Each row is where one point has got to under a steady rotation. How many steps took it there?
The counts run from 0 to 363.
[ -6  18 -19  -1   0  16  15   3  -8  -2   7 -12 -21  12  -7   9  -2  10
  -2   0  -5   2  -7   0  21   6  10 -13 -18  -8  -9   2  10  -6  11  13
   6   6  -5] | 73
[ 11   4   1  -9   4 -13  31  -7  -4   4  -8  -2 -13 -16 -12  -8 -20  10
  -2   1  -2   8   0  -7   0  -7  -3   8  -4   3  -2   2 -24 -11  -6  -8
 -14   1   0] | 85
[-11  -1  -9  -8 -21 -15  20   8  -7   3  -9 -13 -18  10 -21 -14 -13  15
   3  -3   1  13  -6  -2   2 -20   8  -4 -10  -7   4  -5   2  -5 -14  13
  -4  -3 -10] | 238
[ -9  -1 -29 -11 -19  15   6   7   5 -11   5   0 -15 -24 -20   9  14  -3
  -7  -8  16  22  -6  -1   1   3  -1  -1  -9  -3  -6  -3   9  -2   4   7
   0   2 -12] | 358
[  4  -7   2   0   8   0  -1  -7  -2   0  -2  -1   3   4  41   6 -15  -5
   2  11  -6 -13  -4  -1   5 -14   8  -1  -9  -5   9   7   3   6   9 -12
   5   1   0] | 129
[-10   5   0   1  -7  19  17   2 -10 -19  -7 -12   4   0   5   8   6 -17
 -17  20  12 -24 -14 -13  -1   3   2   4  -8   1  -7   5  -9  -3 -16   5
  -6 -14   8] | 139
[ -3   7  -8  10  -8  20  -6   2  -3 -21  10 -13   2  -6  17  -3  12 -10
 -11   9  14  -8   3  -8   0  -6   3   3   5 -15  -6  -2 -10   8   1  12
 -10 -24  11] | 157
[ 13  -8  14   0  11   0 -12   5   8   3 -10  -5  21  19  10 -15  -9 -11
   8  -8 -10 -28  -7   6  -5  -5 -10   7   7   9  -4  -2   3  -6  -4  -9
  -4   2  10] | 287
[ -6  15   1  10  -3   9   5   3  -5 -16   9  -3 -13 -12 -17  14  20   5
 -17   9  12  18  21  -9  12   9   4   8  -3  -3 -10  -9 -10   1   6  18
   0 -16   5] | 197
[ -9  -9 -10  -7   0  -1   2   1   3  -1 -11   5 -10 -28  24  13  -6  -1
 -11   2  16   8   8  -5   0  -1  -5  -1   3   7  15  -2  -1  -1   1 -22
   4   2  -7] | 151
[-16 -23  21  -8 -16  -6  -7   1  19   6 -27  13  11  10   3   4  -7   0
   9 -13  -5  -4   9   0   0  -8 -11 -13   2   8  11  -3   8  10  -2 -16
   0  11   0] | 115
[-11   9   0   6   2   2 -24  11   0  -2   8 -19  13  13 -17   1  22  -4
  -8   1   8 -14   0   6   3  12   1 -16  -8   8  -4 -14  24  -4 -12  15
   7 -12  -6] | 14
[-16  -6   8   5  10   5 -25 -11  -4   1  -2  -7   4   4  34   0  -2   1
  -2   9   1  -6   3  -6   3   4  -2  -5  24   1  19   2   9  12  -6   8
  -5  -4  -5] | 316
[ -1  12  22   7  12  -7 -12  -5   8  20   0 -11  -3  22   9  -9  -3  19
  11   7 -17  -7   9  -3  24   4  -1 -13  14  -2   7  -7  -4  -3   7   2
 -10  -4  -4] | 90
[ -6  15  -6  13  -1  13   3   6 -20 -11  13  -1 -10  -6   1  17  19   0
 -13  14  19   6   4   3   5  20   0   8   2  -8   1   2  -8   9  -6   5
  18  -4  -7] | 18
[  7   2 -17 -11  22   3 -11 -22  -5  -6   5   9  -1 -27   6   2  -7  -5
  -7  -6   1  -1  -5 -12 -13  14   5  -3  -3  17  -8   7  15 -14   6   1
  -6   1  17] | 27
[  7   0  -3   6   2 -14  10   5  -6 -15  19   1   5 -25  11  17   5  -5
  -8  10  12  17   9   2  -1   6   3   8 -13   0   4   2  -9  -3   7  -6
  10 -18   7] | 329
[  3  -1   3   2   6  10   0   0 -14  -5  25   0  11  -9   5  20  17  -4
 -10  11  -4  -1  -6   5   3  11   8 -11 -10   3  -3  16  -1   0  12 -12
  20 -10   1] | 168
[ -7   7   3  -3 -24   2   3  17  -2   1  -2  -4 -17   5 -31 -11  -8  20
  -2   5   0  16  14   6  15  -7   0  -3   1 -13   4 -11  -9   2   3   9
  -6  -5 -11] | 237
[-19  -3  -2   6  -1  -5  -1  -9  -3   4 -16 -11   1   9  35   8  -2  -2
 -11  12   9  -9  -8 -18   8  -8   1  -6   3   4  17  -3  13  11 -10   5
  -3  -7 -15] | 297
[  2   7   7   7  -9   3  -9   1  -6  12  -7  -2   2  39 -20 -16   0  17
   0 -10 -16 -13   1   8   1  -1   1  -5   8   0  -1   2  11   2 -14  10
   3  17  -3] | 240
[ -6   0  -3  10  22 -16   3 -17 -17  10   3  -6   6  -5  18   1  -4  -6
  -4   6  -1 -25 -13  -5  -8  14   2  -3   7  15   9   9  18  -8 -15   0
   9   1 -11] | 166
[ 12 -11 -13  -9  -7  -7  20   7  11  -2   3  10  -1  -1 -16   8  -2  -6
  13  -8  -6  26 -12   3 -15 -13   6   0 -13   2 -10   9  -4  -4  16 -10
  12  17  -6] | 227
[ -6 -14  -6   8  11  -6  -5  -8  -2   4   8 -10   5 -16  31 -12   0  -5
   3   3  12  -3 -12  -9 -17  -4   0   2  21  11  14   4   2  -4  -3   0
 -16 -15  -4] | 5
[ -8 -12  10  -9 -27  18 -14  18  14 -11   2   0  18  12  -2  -7  14 -11
   0  -6  -2  -7  -9   6  -3 -11   5 -17  -4  -2   2  -2  -5  14   6  -9
  -1 -15  -2] | 135
[  3  -9   1  -9   9  -3 -13 -27  -9   0  12  26   6 -23   2   8   4   3
  -3  -7 -10   6   4   3 -13  12   3   3   9  18  -2  17   7   2  -1 -16
  11  13   7] | 188
[ 12  -1   8  -6  10 -14  12   2  -4   4 -14   7  -6 -12   5  -8 -23   7
   4   0   0   4  21   1   4 -10 -11  17   5  -3  -3  -2 -21  -5  -4 -20
 -10  12   9] | 104
[ -1  -3  -1   5  -6 -21  22  16   1   0 -14 -10   2   0   7  -2 -19 -11
   0  10   6  -4  -5   5  -5 -16  -1  14 -11  -1  13  -9  -7  -8 -12 -12
  -8  -9  -7] | 125
[  4   2 -28  -1  14  -7   8 -18 -14   0  10  14  -7 -17  -3   8 -12   0
   4  -8  -8   6  -6  -4  -8  11   4  15   5  10  -5  19  13  -2   2  -2
  10  24   0] | 206
[  6   9 -21  13  12  12 -11   4  -1  -7  22  -9 -10  -4   6  -8  17  -8
  -4   4   7   7 -10   3 -10  13  -4   7  26  -8 -15   8  -5 -13   7   6
  -1 -13  -4] | 25
[  3  -5   5  -1  -1  14  -2 -18  -7   0 -18  18   0  20  13  -6 -12   2
   7  -6 -16 -22   0   7  10 -11   7   2   2  -6   2  13   3  15  -4  -4
   1  29   9] | 261
[ -1  21   2   1   6  16   3   3   3  -9 -11  -8  10  20  -7  11  11 -16
  -1   2  -2 -33  -9   1   7  10  -7  -2 -10 -10 -17  -3 -11  -6  -4   4
  -2   3   3] | 120
[ 18  14 -13  -1  28  -2  -1  -9   4   2   4   9 -10 -21 -13  -2   5   1
  -1  -5   2   8   5  -8   3  19 -18   8  20   9 -16  -1  -2 -16   5  -1
  -4  16   7] | 46
[ -3   8  11   0  -8  16  -9 -14  -3  -2  18   7  -5   0 -16   3  16  11
  -5   3 -13  12  18   1   7   4   7  -8  -9  -6 -17   0  -2   6  14  19
   0 -12  25] | 215
[-15   1   3 -26 -14  24   8  14   0  -5 -10  -8   1   2 -14   5  -1  10
 -12   9 -10 -17  -6   3  14   2  -6 -19 -12   2  -1   5  -8  -5  -3 -15
   0   6 -19] | 113
